(in the rows, 128 means zero)
The same turns and mirrors carry the whole set onto itself and the rows of a family onto each other. Which other rows belong to the same family as each row named below? List them in the order they appear above.
These 18 rows form 6 families of 3 rows each.
G: [102 148 121 112 130 163 148 100 111 162  81  98 134 108 152 124]
F: [143 114 133 122 154 133 104  95  94 154  99 122  93 123 120  96]
P: [122 115 120 119 114 135 102  93  99 139 106 128  91 128 108  82]
Y: [110 146 107  98 150 157 144  94 125 175  79  99 133 118 154 114]
D: [128 144 122 132 150 149 152 100 115 161  75  93 142 106 153 113]
C: [139 140 127 122 138 130 102 102 101 134 104 133  90 128 107  89]
R: [118 146 114 108 136 160 144  76 106 184  84  87 126 131 150 112]
E: [108 144 103 106 139 144 149  87 116 163  85  89 145 108 139 138]
H: [116 144 100 144 122  87 153 112 124 145 136 103 147 133 133 116]
Q: [104 137  95 111 125  91 143 115 124 167 144 117 148 144 123 103]
X: [125 130 140 131 138 124  99 111  95 152 107 133  92 126 118  83]
V: [122 155 102 121 119  93 147  99 113 158 149 111 147 153 123 103]
Z: [110 128  98 121 118  78 131  87 113 152 142 113 144 143 125  95]
N: [104 150  97 119 115  91 137 108 110 177 135 106 144 142 103 115]
A: [135 126 125 148 141 113 107 100 112 128 101 124  96 123 128  80]
S: [ 96 151 105 127 112  88 141 100 118 161 145 110 142 148 141 102]
B: [128 115 123 115 141 132 104 110 112 141 110 136  83 129 120  86]
U: [122 159 111 103 134 162 152  84 115 156  79  98 143 117 145 111]

Which other rows belong to the same family as V? C, U
Which other rows belong to the same family as S? G, X
Which other rows belong to the same family as D? H, A

The same turns and mirrors carry the whole set onto itself and the rows of a family onto each other. Which other rows belong to the same family as each row named below? List them in the order they appear above.
These 32 rows form 4 families of 8 rows each.
Tazoz: [145 106 140 146 102 111  87 133 114 165 104]
zinid: [123 120 140 113 103 118 101 106 127 151 151]
Kazuz: [127 141 121 125 132 113 144 103 167 130 132]
mal: [156 128 138 160 125 112 125 147 149 127  82]
zelum: [147 111 125 167 101 150 125 103 142 128 129]
fam: [144 113 131 130 120 124  95 100 124 169 149]
sanip: [155  98 134 151 107 114  97 139 108 148 101]
pavab: [122 102 158 145 111 108 143 138 138 117 133]
Gat: [113 107 161 159 103 118 124 134 138 126 131]
vufik: [117 116 132 132 108 115  99 109 121 158 154]
sisif: [132 143 137 114 156  95 123 125 133 156 124]
Pizup: [126 153 134 144 130 117 145 104 160 119 126]
buso: [171 145 119 140 141 141 120 109 138 155 107]
vemub: [145 108 126 153  98 150 137  95 138 137 121]
novev: [115 152 124 132 136 124 138 107 158 128 134]
Dod: [155  92 142 161 111 152 119 115 138 132 118]
dogat: [156 127 126 154 128 120 148 143 147 134  84]
febi: [114 132 137 131 106 115 107  91 127 156 144]
siso: [111  99 153 149 118 111 127 142 143 116 124]
Sinuv: [114  89 160 133 127 106 120 130 135 134 134]
runek: [117 141 150 117 133  87 106 139 137 139 113]
neto: [158 144 108 121 120 131 107 109 136 171 104]
logom: [123 138 135 116 142  87 111 142 126 149 106]
paniz: [153 120 123 174  99 140 125  99 139 145 116]
kaviv: [121 128 134 140 139 139 140  99 160 137 144]
Naraf: [161 150 106 133 125 128 109 102 123 159 110]
nol: [155 132 126 151 134 123 137 137 145 117  82]
remo: [158 154 114 129 127 109 108 104 137 159  98]
bopez: [141 123 149 143 148 124 147 139 147 120  93]
tedub: [166 107 147 134 131 109 102 143 111 150  98]
vor: [134 139 136 113 135  88 114 154 139 150 116]
nerez: [153 104 144 143  99 124 106 145 108 157 107]

Which other rows belong to the same family as logom? zelum, sanip, vufik, novev, siso, Naraf, nol
Which other rows belong to the same family as runek? Tazoz, mal, Gat, Pizup, febi, paniz, remo
Which other rows belong to the same family as nerez? zinid, Kazuz, pavab, vemub, dogat, neto, vor

The same turns and mirrors carry the whole set onto itself and the rows of a family onto each other. Which other rows belong to the same family as each row named below? List them in the order they appear above.
These 36 rows form 6 families of 6 rows each.
Tun: [139 121 138 141 122 146 109 133 106 138 143  94 120 102 141 130 102 137
 108 125  98 123 147 143]
pagor: [109 123 115 135 153 154 132 126 132 150 133 144 157 117 147 154 115 132
 135 146 102 144 103 141]
bez: [130 117 145 153 117 139 118 152 145 148 141 124 126 104 153 141 108  95
 119 124  94 132 136 132]
Zasur: [130 127 105 151 169 161 131 139 139 149 116 142 140 142 123 134 120 127
 132 128 104 144 117 124]
ruli: [120  95 133 134 117  75 165 141 118  92 112 112 137 118 116 116 122 131
 119 108 129 130 117 145]
Buku: [140 136 157 122 128  98 126 118 149  97  94 106 116  91 126 132 156 130
 129 123 138 120 131 121]
paka: [125 132 146 153 127 131 131 147 127 154 143 119 133 108 154 155  81 135
 123 134 105 126 132 132]
Fifu: [125 145 139 130 120  99 157 102 120 111 107 101 105 108 111 103 154 131
 127 137 144 132 123 120]
guna: [105  94 134 147 135  77 152 140 146  97 123 158 126 110 114 144 134 118
 116  98 126 118 130 127]
kevof: [134 126 161 155 146 138 147 120 133 170 149 128 155 115 136 142 133 142
 125 169 114 125 132 135]
Lud: [120 144 138 126 147 125 147  83 145  97 131 130 149 105  93 120 157 130
 104 100 140 122 126 122]
fusud: [121  90 106 125 132  70 168 129 123 102 116 129 136 126 124 117 124 128
 122 109 127 121 119 140]
sofad: [108 134 137 133 152 110 142  96 148  94 151 151 133 111 106 136 153 114
 109 101 138 127 125 101]
buna: [120 113 100 148 147 165 140 123 142 143 121 140 161 142 129 120 130 127
 120 143 107 137 114 149]
Muk: [141 136 153 159 132 140 133 132 136 164 148 109 161 117 126 106 135 128
 101 155 122 115 146 139]
Vap: [132 119 147 156 136 130 125 132 147 156 166 128 153 127 142 122 144 113
 110 165 119 122 140 121]
dab: [129 102 129 136 144  82 153 150 142 105  94 143 134 124  99 148 132 130
 128  96 130 119 124 135]
Kade: [114 144 145 120 116  93 152 105 129 126 100 100  96 108 115 112 145 122
 132 118 128 124 137 121]
teni: [121 127 151 110 159  97 161  88 141 109 147 143 155 102 107 132 140 122
 135 101 136 130 119 123]
Kifof: [111 125 152 139 123  88 136 112 154 103 111 130 105  88 131 132 165 121
 123 130 134 119 139 114]
Somez: [139 140 132 125 165 109 140 105 138  95 141 132 147 127  98 135 146 129
 112 101 151 122 123 105]
Gis: [131 125 127 150 120 149 121 152 123 146 118 114 123 109 150 128  88 108
 116 117 109 130 138 151]
gubav: [131 129 149 109 141 117 161  95 130 101 152 130 152 110  92 105 143 120
 113  96 123 125 113 121]
sel: [120 136 144 137 117  88 143 117 137 114  91 116 104  91 118 119 148 134
 118 122 146 107 147 136]
Debi: [118 103  97 137 138 157 128 129 123 144 113 127 137 120 120 134 128 146
 125 132  80 138 116 153]
lunu: [124 119 160 153 134 138 140 131 116 163 142 118 149 123 113 121 148 153
 104 166 109 113 136 138]
niv: [146 115 155 152 138 139 117 168 134 143 120 111 139 102 143 133 101 118
 122 116  96 134 139 138]
voral: [105 111 125 118 138  64 158 127 141 103 118 144 137 114 128 136 113 138
 142 108 132 118 121 131]
Boter: [137 116 130 150 148 138 134 124 110 163 157 119 152 128 104 117 143 154
 105 155 111 115 141 140]
kunik: [122 143 160 125 128  84 160  96 149 120 114 123 105  95 123 131 134 135
 146 119 132 119 136 117]
sapo: [113 115 104 154 141 152 132 136 153 152 133 155 137 139 135 139 131 108
 129 144  98 138 116 127]
lod: [149 125 146 153 158 135 119 135 139 146 140 112 158 128 143 111 143 141
 117 168 126 123 139 121]
Vepe: [121 112 100 137 144 169 136 116 121 135 122 138 141 114 135 136 131 141
 115 143  91 139  99 140]
Lodot: [113  96 117 135 138  91 153 130 129  86 112 146 141 121 110 133 118 130
 110  89 139 116 128 149]
Ved: [123 121 132 152 129 135 125 145 101 145 140 102 124 108 144 148  90 128
  96 115 102 128 140 137]
verok: [122 135 129 123 142 116 168 105 121 101 137 123 147 113  82 115 137 117
 112  88 127 144 104 124]

Which other rows belong to the same family as gubav? fusud, Kade, lunu, Vepe, Ved
Which other rows belong to the same family as Gis? Lud, buna, Muk, sel, Lodot
Which other rows belong to the same family as kevof? pagor, paka, teni, voral, kunik
Which other rows belong to the same family as dab? Zasur, Buku, Somez, niv, lod
Which other rows belong to the same family as Vap? bez, guna, sofad, Kifof, sapo

The same turns and mirrors carry the whole set onto itself and the rows of a family onto each other. Which other rows belong to the same family as each row named below? List them in the order they appear above.
These 21 rows form 7 families of 3 rows each.
nusir: [119 106 131 119 127 147 128 120 133 128  82]
bopub: [125 109 135 126 123 149 147  99 120 137  98]
fulud: [128 111 107 130 120 122 112 138 149 102 163]
tubo: [137 138 139 159 133  94 122 127 114 103 123]
Lim: [116 128 101 140 135 151 110 129 141 130 162]
vuzu: [124 119 110 132 135 160 120 116 165 116 144]
gokim: [121 129 106 138 144 149 125 122 150 115 164]
dasub: [148 146 152 143 137  96 137 134 110 124 130]
Fifor: [110 102 142 108 118 137 124 126 128 130  93]
ropom: [153 146 139 128 129 101 130 137  99 119 138]
funis: [145 152 126 153 125  95 110 137 125 112 117]
Tasuf: [125 133 138 132 130 156 125 142 163 136 158]
Fusig: [133 127 131 141 143 165 124 142 150 114 155]
firi: [124 112 120 110 115 154 136 116 130 147  98]
peren: [127 113 125 108 111 133 148  95 128 127 103]
Tefek: [152 150 143 149 134  96 130 123 128 121 150]
zeza: [131 140 141 141 122  82 125 130 112 125 120]
zib: [138 123 140 140 112  91 133 124 112 152 137]
kad: [137 117 147 121 121 130 131 115 131 135  80]
lomil: [130 135 116 128 134 145 118 148 152 111 167]
pap: [145 106 121 112 112 154 120 141 134 142 102]

Which other rows belong to the same family as firi? zeza, lomil
Which other rows belong to the same family as nusir? gokim, dasub
Which other rows belong to the same family as ropom? Lim, Fifor
Which other rows belong to the same family as fulud? zib, pap

